In the data rows, 50 means zero.
Here are some points, each followed by its number:
tensor([ 0, 58, 76, 52, 61, 36, 59, 43]) 0
tensor([96, 37, 22, 71, 70, 48, 40, 39]) 1
tensor([17, 65, 87, 39, 42, 48, 53, 41]) 2
tensor([95, 64, 30, 44, 47, 48, 37, 50]) 3
tensor([81, 47, 23, 66, 60, 17, 60, 48]) 4
tensor([29, 72, 54, 45, 61, 27, 52, 48]) 5
tensor([92, 49, 36, 32, 55, 65, 45, 44]) 6
tensor([ 2, 30, 63, 84, 13, 83, 41, 68]) 7
tensor([36, 53, 87, 39, 18, 47, 36, 78]) 8
tensor([56, 68, 51, 36, 66, 47, 41, 41]) 9
tensor([12, 26, 50, 83, 20, 94, 43, 60]) 10
tensor([49, 60, 72, 36, 38, 23, 67, 49]) 11
tensor([19, 61, 75, 43, 60, 48, 56, 32]) 12
tensor([51, 56, 51, 35, 72, 35, 59, 41]) 13
tensor([67, 68, 60, 28, 43, 56, 42, 45]) 14
tensor([98, 57, 16, 64, 42, 55, 38, 44]) 15
tensor([46, 58, 56, 45, 67, 40, 61, 28]) 16
Which five points above are nearest to each new point, looking only along the 3 directions in which the numbered points spread most? Their numbers follow each, nearest first.
tensor([31, 71, 70, 34, 46, 40, 53, 46]) 11 2 12 5 9
tensor([89, 27, 36, 50, 71, 40, 62, 40]) 4 1 6 3 15
tensor([36, 63, 56, 33, 61, 43, 60, 41]) 5 16 11 13 9
tensor([67, 44, 40, 47, 80, 37, 58, 35]) 4 13 16 9 5
tensor([31, 58, 38, 46, 64, 30, 68, 51]) 16 5 13 9 12
tensor([27, 31, 26, 79, 71, 43, 68, 44]) 16 4 5 13 12
tensor([82, 37,  8, 66, 59, 39, 45, 69]) 1 15 4 6 3
tensor([48, 34, 37, 46, 79, 42, 67, 44]) 16 13 4 9 5
tensor([35, 41, 39, 48, 39, 34, 56, 91]) 9 11 14 5 16
tensor([72, 50, 35, 38, 78, 53, 44, 42]) 4 9 6 13 3
tensor([57, 64, 47, 36, 48, 57, 60, 33]) 9 14 13 16 11
tensor([38, 63, 78, 26, 49, 49, 51, 45]) 11 2 12 5 14
tensor([76, 63, 49, 29, 60, 45, 46, 44]) 9 14 6 3 13
tensor([32, 77, 53, 41, 48, 33, 46, 59]) 11 5 12 9 16
tensor([55, 30, 10, 92, 56, 57, 36, 65]) 1 15 4 6 10
tensor([29, 57, 80, 41, 44, 47, 65, 32]) 12 2 5 11 0
tensor([64, 39, 72, 25, 32, 49, 70, 51]) 14 11 9 8 5
tensor([31, 63, 84, 28, 31, 55, 47, 55]) 8 2 11 12 14
tensor([36, 67, 59, 32, 54, 33, 58, 52]) 11 5 16 12 13
tensor([76, 16, 75, 50, 21, 42, 75, 50]) 14 9 6 11 3
